In the rows, zero is written as 128.
One turn moves every row onto another: examples first, then more rows asked
Kefe: [122 157  89 128 123 142 121 149 100 124  96 138 109 123 138 156 135 110]
deruv: [145 128  89 138 126  87 139 107 135 114 102 124 142 151 103 143 155 149]
gok: [110 113 166  86 109 109 128 150 155 142 175 136 145 108 134 148 121 117]
Kemut: [114 170 111 141 140 102 116 120  89 133 158 127 101 136 105 129 140 107]
Dimo: [146 154 115 129 122 112 158  93 115 107  98 107 149 131  93 127 136 141]
Rap: [121  95 160 100 126 116 140 155 164 141 166 129 170 102 137 147 134 119]
Baget: [129 146 131 158 165 135 150 111 140 103 139  90 178 144 112 127 139 100]
zevi: [128  86 166  94 120 115 135 138 144 134 169 149 146 116  96 150 165 112]
las: [119 103 178  86 117 110 121 132 148 120 175 136 140 118 120 165 151  93]
gafor: [132 120 128 117 162 150 143 104 128 108 137  89 186 139 124 114 120  92]
pif: [108 111 170 103 146  94 134 147 151 139 170 140 143  96 124 144 141 140]
sase: [118 139  93 140 123 135  95 119 119 111 110 134 113 132 160 177 136 105]
Leza: [135 122 107 146 130 123 141  85 130 112 103 135 143 143  86 135 149 158]
kevan: [131 150 128 140 141 158 158 119 138  95  92 101 174 137 117 139 127 111]
vovo: [110 131 120  83 108 161 121 122 129 112 123 132 139 169 125 124  93  97]
vof: [112 107 158  90 126  94 122 152 159 135 156 146 137 105 141 161 133 136]
gizos: [135  82 161  94 117 116 130 139 154 127 162 134 156 113 121 165 163  98]
tadim: [117  93 173 100 148 110 127 140 145 124 166 150 137 109 111 162 168 115]
Pinum: [135 169 105 140 147 106 133 114  82 123 118 111 119 105 117 139 147 119]
kezov: [116  97 171  85 125 103 119 137 154 116 156 153 130 122 117 171 158 115]
Rumum: [149  97  92 108 146 107 142  99 122 119 104 122 157 140 104 118 143 146]
pubuz: [108 169 124 127 117 180 139 142 115 113 113 127 136 144 118 135 112  92]
gez: [112 162 122 152 156 111 111  86  94 117 142 127 107 122 111 143 142 126]
kip: [114 141  91 144 146 139 109 158 133 114 114 131 128 144 159 166 141  92]
doz: [110 127 101 103 168 134  97 143 112 111 112 137 118 136 164 154 127 104]
Paveb: [120  95 160  95 121 104 144 146 161 146 161 144 157 107 112 136 136 144]
fes: [114 144 113 133  88 175 120 112 122 123 137 129 137 156 115 137 109  90]
danaf: [129 122 120 165 149 173 144 105 136 112 129 105 180 133 115 135 138 103]
Zovo: [111 150 118 124  95 159 137 132 146 115 128 136 143 181  98 127 112 102]
tor: [117 141 114 109 167 107 118 108  79 131 145 134 107 126 104 113 133 126]

gizos turns into las
fes turns into sase
And these:
gafor turns into vovo
pubuz turns into Kefe
Kemut turns into deruv
Rap turns into gok

One turn moves every row onto another: examples first, then more rows asked
vulum: [167 107 124 114 134  88  27 121 158 165 139 172 144 176 127  74]
Moz: [171 184 116  96 157 102 104 108 148 118 133 149 127 167 100 127]
safur: [180  91 125 109 143  92  47 131 158 163 164 169 143 170 127  63]
vin: [138 172 159 129 115 101  61  79 174 108 138 131 147 149 102  92]
bug: [141 100 131 124  88 123  63 105 141 131 149 169 121 113 101  85]
mez: [150  98 126 127  83 123  64 116 134 124 153 164 114 122 106  82]
kezog: [177 169 120  88 168 106 125 113 151 119 154 148 131 156  96 118]
domed: [162 113 144  98 149 111 132  95 155 140 162 171 131 214  81  82]
faket: [180 149 145 129 111 105  84 121 155  87 187 113 122 165 117  71]
nebid: [161 170 143 137 100 101  57 104 157  91 150 117 126 171 116  87]
zavul: [165 134 129 115 124 106 100 104 142 129 138 163 112 240  94  94]
Vimod: [180 178 110  98 154 103 107 120 142 111 142 143 119 174 104 123]
lavu: [168 178 120  91 166 105 114 105 154 122 141 152 133 156  95 124]
teza: [185 170 112  93 161 105 120 122 144 113 156 143 121 166 102 118]
gomim: [162 103 130 110 143  90  37 115 164 171 141 177 152 165 121  72]
Fupe: [147 139 138 111 130 106  97  84 151 140 122 172 127 228  85  99]
mov: [178 100 121 115 135  89  34 132 154 159 152 167 138 179 131  67]
Fikab: [170 135 159 115 133 108 106 105 171 100 197 121 142 139 102  66]
ladas: [145  95 131 121  92 124  69 110 140 129 158 168 121 112 100  80]
Minu: [145 127 149 102 147 108 116  80 161 147 136 177 138 210  77  92]
Vatar: [145 150 170 116 135 106  91  80 182 114 167 133 157 128  94  78]
pamog: [175 116 133 106 136 109 121 111 144 129 161 161 115 229  91  82]
kon: [170  93 132 106 149  92  47 121 165 170 156 175 151 161 122  65]
putik: [144 102 127 127  84 122  59 110 138 127 147 167 117 120 104  86]
zoluv: [150  94 128 123  88 124  69 115 136 126 160 166 115 117 103  80]

Fupe turns into Minu
Moz turns into lavu
Vatar turns into Fikab
And these:
zoluv turns into mez
vulum turns into gomim

